Read these off the row that follows.
1) The entry just left of the largest entry?
2) The entry just left of the centre entry?
3) The entry just left of -39?
[-54  10  25  -5  25 -10  42  -2 -39]
1) -10
2) -5
3) -2

Read these off the grid that follows. Counting starts at 1.
1) Give the bottom-right entry.
2) Give the entry just left of 29.
3) Give the entry in row 2 and column 1.
4) Give the entry at row 3, column 1.
5) Give the entry just left of -20.
6) Give the entry in the top-right corner.
7) Give the top-left entry.
8) Give the bottom entry of the column that holds the smallest entry.
-35,-36,29,41,24,26,-57,51,34,34,-17,-32,49,-31
-6,-9,0,11,-15,20,1,33,24,0,-7,-11,-3,11
20,27,-31,-24,-55,-33,44,-22,-14,-28,37,32,-50,27
23,-3,19,-11,20,-19,8,-41,-66,-38,7,14,23,26
-12,16,5,-20,16,-26,22,0,-56,-25,20,17,-19,-14
1) -14
2) -36
3) -6
4) 20
5) 5
6) -31
7) -35
8) -56

Questions about the array below. Rows and columns are numbered from 1.
1) Which number is the bottom-left entry?
2) Which number is the entry in the bottom-right corner?
3) Which number is the entry at row 1, column 3?
4) Which number is the entry directly below 47?
5) Which number is the entry at row 2, column 1?
6) Which number is the entry in row 1 and column 1?
7) Which number is the entry just left of the smallest entry?
[[61 40 40 38 61]
 [57 40 38 43 62]
 [72 28 32 34 69]
 [64 38 37 37 65]
 [40 54 58 60 50]
 [58 40 45 47 61]
 [63 37 40 41 63]
 [76 27 23 24 73]
 [43 53 60 58 50]
 [59 41 42 41 60]
 [53 45 43 44 58]
 [90 13  5  9 85]
 [65 40 43 38 61]
 [34 60 69 68 45]]
1) 34
2) 45
3) 40
4) 41
5) 57
6) 61
7) 13

data =
[[81 71 27 33 70 35 78 20 71]
 [22 16 70 76 19 69 20 71 23]
 [79 76 28 31 69 31 71 28 72]
 [15 20 68 69 25 62 22 78 25]
 [21 25 63 63 28 70 23 81 23]
 [16 22 63 64 26 65 25 75 26]
 [73 71 30 23 72 33 74 30 75]]
Report the 2nd entry in reading order.
Answer: 71
Report the entry just left of the centre entry.
Answer: 69
Report the entry just right of the centre entry.
Answer: 62
The last entry in the row that holds the smallest entry is 25
The entry just left of 64: 63
Report the fourth entry in reading order.
Answer: 33
Report the entry in the bottom-left corner.
Answer: 73
The entry in the bottom-right corner -> 75
Report the top entry of the column that holds the smallest entry.
Answer: 81
Report the top-right entry.
Answer: 71
The third entry from the end, reading row by row is 74
Report the fourth-last entry, reading row by row.
Answer: 33
Report the entry directly above the smallest entry.
Answer: 79
The third entry on the main diagonal is 28
Report the entry just right of 64.
Answer: 26
The entry directly below 15: 21
Report the smallest entry in the last row.
Answer: 23
Report the second entry on the main diagonal.
Answer: 16
Report the entry just right of the smallest entry.
Answer: 20
The second entry on the diagonal from the top-right corner is 71
The 5th entry, reading row by row: 70
The entry directly below 68: 63

M = [ 0.26 -1.04 -0.51 -0.73  1.84  0.41 -0.41  1.53 -0.78  1.68 -1.14]
Which number is the entry just right of the centre entry? -0.41
Which number is the 1st entry from the right? -1.14
The first entry from the left -> 0.26
The entry just left of the largest entry is -0.73
The entry just left of -1.14 is 1.68
The 3rd entry from the left -> -0.51
The third entry from the right is -0.78
Which number is the 3rd largest entry? 1.53

Questions about the row below.
1) Read off the entry just left of the largest entry.
2) Read off the entry just left of -5.
3) Read off the entry just left of -2.
4) Read off the entry just right of -64.
[ -9 -10  14  18 -64  22   4   0  -3 -34   6  -5  19  50  -2 -12]
1) 19
2) 6
3) 50
4) 22

Questions about the matrix below.
1) Read off the entry in the top-right corner.
2) Read off the second entry on the diagonal from the top-right corner.
3) Read off the entry in the bottom-right corner.
4) Read off the largest entry in the last row.
5) Read off the bottom entry of the column that holds the smallest entry.
6) Read off the last entry of the largest entry's row.
7) Read off the top entry of the column that holds the largest entry.
8) Read off the entry directly below -17.
[[  2   0 -17   6 -24   4  13  13]
 [ -1  19   2   8 -48  -3   4   0]
 [  9   5  -1  12 -26  -9  32  10]
 [-29 -20  -1 -33 -13   3 -31  -4]
 [  3   5 -22  14 -10   0 -21 -24]
 [ 42  21  20  18 -16   1  21  -2]
 [  4  31   3 -16  18  -4 -54 -15]
 [-34   6 -11 -43  -2   1 -10 -12]]
1) 13
2) 4
3) -12
4) 6
5) -10
6) -2
7) 2
8) 2

Questions about the array below.
1) Report the top-left entry.
2) Report the minimum.
3) Report the entry in the bottom-right corner.
4) Report the entry directly below the largest entry.
5) Report the 1st entry on the diagonal from the top-right corner.
6) Report the third-last entry, reading row by row.
7) Report the third entry, reading row by row.
[[ 63 -72 -66 -67  68]
 [ 11 -12 -12 -12  12]
 [-56  62  57  57 -61]]
1) 63
2) -72
3) -61
4) 12
5) 68
6) 57
7) -66

x =
array([[4612, 5426, 4455, 5869, 4857, 4464, 3887, 3634, 4719, 6786, 6281,
        5828],
       [7974, 2905, 4649, 3439, 6160, 6743, 5471, 2889, 4606, 2304, 4756,
        4604],
       [5681, 4319, 6413, 2133, 4085, 5518, 4712, 5656, 4907, 5472, 5340,
        7199],
       [4802, 4961, 4204, 4107, 5601, 4945, 6180, 6645, 4753, 4410, 1338,
        3865],
       [4291, 5112, 4804, 4028, 5882, 4388, 8167, 5117, 3142, 3679, 4191,
        6185],
       [5382, 4373, 2936, 6223, 7339, 4348, 5332, 5779, 5788, 4820, 3458,
        3465],
       [1829, 7081, 4645, 6104, 2643, 2339, 4551, 6151, 4605, 7948, 4357,
        5073],
       [4380, 7269, 6117, 6241, 3224, 4480, 3473, 4739, 7664, 3771, 9988,
        3609],
       [4492, 2866, 4342, 5821, 4506, 4384, 4194, 2509, 3175, 3531, 2656,
        4424]])
The entry just right of 4204 -> 4107
The third smallest entry -> 2133
Give the entry just right of 4506.
4384
The second entry in reading order is 5426
Give the first entry in reading order.
4612
The entry just left of the largest entry is 3771
Give the 2nd smallest entry.
1829
Give the entry just right of the smallest entry.
3865
The minimum -> 1338
Give the entry just right of 5332.
5779
Give the entry just left of 5779.
5332
Give the entry just right of 4712.
5656
Give the entry just left of 3224.
6241
The entry just right of 4194 is 2509
Give the entry just right of the largest entry.
3609
The entry just left of 6413 -> 4319
Give the entry just left of 4606.
2889
Give the entry just left of 4388.
5882
Give the second largest entry.
8167
Give the entry just right of 2304.
4756
Give the entry just right of 6281.
5828
